The rows below fall into families. The same turns and mirrors carry the whole set onto itself and the rows of a family onto each other. For each named row, which other rows are in its family? Write them in the order they are listed.
These 32 rows form 4 families of 8 rows each.
Z712: [  8   0  -7  18  10   6  -1 -14  -6  -6  13  -1   0  -3   6  15   0 -24
  -4  -5  -7  12]
Z893: [  6 -10   7   4  19  -6  10  -8   0  -3   6   6 -12  15  13  16   1   1
  -5 -13  -1  10]
Z775: [ -4  -1  -1  -6 -10  -7  15  11  -9  -8 -15  -6   1  -9  16  -9  11  -2
   1  30   8   0]
Z405: [  3  -4   3  21  14  -8  -9 -17  -3   4  10   2   1  12   8  15  -2  -8
   8  -8 -12  12]
Z92: [ -3   1  -2   0  -9  -3  13   2 -13   2  -8   3  -4 -26  20  -6   6  -2
  13  24  11   7]
Z25: [ 22  -2  13   2  10   3  16 -15 -16   3   7  -7  -6  18  -2  -2  -2  11
   9   2  -4  -5]
Z248: [ -8   0 -10  -4  -3  -2  -5  -3 -18  -5  -8  -7   5 -10   1  -7  11 -26
  12  18  19  -4]
Z769: [  1   5  -8  12   8   0  -1 -12  -6  -5   7   3   6  15  -1  21  -7  -8
  -3 -12 -13   9]
Z246: [ -8   4  -1  18   6 -10  -2 -12   3   8  16   8   7   4   0  10   1 -13
   7 -13 -11   6]
Z756: [ -1   4  15  15  14  -7  10  10  -1   0   8  15   0   6  -1   1  -6   2
   6 -14 -15  -5]
Z230: [  1  11  14  -5   2  10   7  -3  -8   3  -8 -11   5  12  10  -9   8  10
  14  28  13   0]
Z127: [  4   5   4   2  -8  -6   2   6  -7  -7 -14  -6   3 -19  22 -12   7  -9
  15  27   9   7]
Z419: [ -2  15   0  -5  -5   2  -5   1 -17   0 -10 -12  15  -1   4  -5   0   3
  27  26   8   0]
Z43: [ -7  11   1  -2 -10   8  -2  -6  -4  -3 -18  -8  10   1  14  -8  -5   2
  11  24  19   8]
Z357: [ 12  -6   6   4  21 -16   9  -5  -9  -4   4  11  -7   1   6  21  14 -10
   4 -13   2   6]
Z965: [ -8  -9   9   7  15  -8  14  -3   7   0  10  12  -5   7  11  16  14  -2
   2 -13   1   5]
Z327: [  0   1   8  -1   5 -12  15 -13  -5  12  13   5  -2  19   0   3   5   4
  14 -13  -7  -8]
Z255: [  1   5   8 -16   0   1  -4   9 -12 -10  -9  -1   5 -10   7 -17  -5  -8
   8  13  25  12]
Z414: [  8  -5   2  12   5 -11  15 -21 -10   3   0   2  -7  20  -2   8   4   2
   2  -2 -10 -12]
Z319: [-12   2 -16   1 -11  10   3   2 -17  -6 -12   1   0 -16  13  -6  -2 -21
  16   9  11  -5]
Z261: [ -2  -5   1   0  -8 -17   4   0  -3   6 -16  -7   2  -7  26   1  20 -15
   6  19  11   4]
Z91: [ 13  -8  16  16  14 -11   2   5 -13  -7   7   9   3   8  -5   7   0   8
   9  -4 -19   9]
Z679: [ -4   6  -8  -4 -13   4   2   1  -9 -11 -16  -8   2  -5  11 -17  -3 -23
   8  11  12  -7]
Z624: [ -5  12   0  -8   3  -2   0  15  -9  -8 -16   2   9 -12   4  -4 -10  -6
  -5  16  18   9]
Z108: [  2  10  11 -11   0  -4 -10  17 -15   2 -15  -1  15   2   0 -14 -15  -4
   0   3   9   9]
Z355: [-10   2  -3  -4  -9  13   5  -6 -16   2 -13  -1   6  -6   5  -7  -6  11
  20  19  18   1]
Z143: [ 14  -5   8  15   9  -5  -4   9 -15  -2  -8   5   9   5  -2   2 -20  -2
   3 -14 -15   3]
Z170: [ 11 -20   4   6   8 -11  13 -13  -4   3  -9  -2  -6   6  19  20  16  -2
   5  -7   9   4]
Z6: [ 14  -5   6   4  15 -10   5 -15 -13   7   8  -1  -9  20   2   1  -1  -5
  13 -15  -8  -9]
Z54: [  9  -3  10  23  16 -11   6   1  -5  -2   4   7  -7  11   8   3  -8  -1
  -1  -7 -20  -1]
Z801: [ -3   5  -1 -13  -4   4   3  14 -21  -5  -4   6   2 -20   4 -14 -13  -4
   7   9  13  11]
Z123: [ -5  12  -5   5   1   9  -6   6  -9 -11  -3  -4   4  -6   8  -7   5 -36
   0   9   8   0]

Same family as Z261: Z712, Z25, Z230, Z108, Z143, Z170, Z123
Same family as Z248: Z775, Z769, Z419, Z357, Z414, Z91, Z624
Same family as Z893: Z405, Z127, Z43, Z255, Z679, Z6, Z54

The rows below fall into families. The same turns and mirrors carry the whole set onto itself and the rows of a family onto each other. For each named row, which other rows are in its family? Write them in the order they are listed.
These 21 rows form 7 families of 3 rows each.
Z859: [ -1   7  -7  -7   2  19   7 -14   9  13  -1 -15]
Z692: [ -7  10  -6  -9   0  14  10 -19   7   0   9 -13]
Z957: [ -7   4  -6  -6   0  17   3 -23   5  15  -2  -6]
Z404: [  0   5   7 -11   7  18  -2  -9   0   7   0 -19]
Z16: [ -4  18   5  -5  -1  12   2 -14   8  10  -8 -18]
Z426: [ 1 13  1  8 -4 -1 15  1  5 -5  9 18]
Z548: [  4 -12   0  21   0   8 -21  -3  -1  -1 -15  -6]
Z471: [ -4 -11 -10  25  -5   8 -19  -8   2  -2  -3   9]
Z284: [ -4 -17 -11  21  -2  12 -18   0   3   1  -7   3]
Z76: [ -3   3   1  -7   3  12   3 -10   7  16 -13 -16]
Z318: [ -8  -8   4  18   1  12 -29   2  -3  -3  -2  -1]
Z403: [-13   7   0  10  -7   0   3   3   5 -17  13  15]
Z271: [ -5 -14  -5  14 -18  10 -22   3   3  -8 -10   3]
Z593: [  1   1  -4 -12 -12  20   1 -12   7   4  -9 -18]
Z169: [ -1  16   4   2 -18   2   8   9  10 -14   4   6]
Z226: [ -6  -7  -3  25  -5   5 -25   3   7   3 -12   0]
Z678: [-6 13 12 11 -5 -7  6 12  4 -8 -3 12]
Z950: [-7 15  3 11 -6  0 10 13  9 -6 10 13]
Z879: [  1  19  12  12   0   0   1  12   4 -11  12   2]
Z120: [ 5 17  6 12 -5 -6 11 11 10 -5  3  3]
Z340: [ -8 -20 -11  14   0  13 -17 -12  -1  -6  -1  -2]

Same family as Z403: Z692, Z340
Same family as Z471: Z957, Z426
Same family as Z76: Z226, Z120
Same family as Z678: Z16, Z548

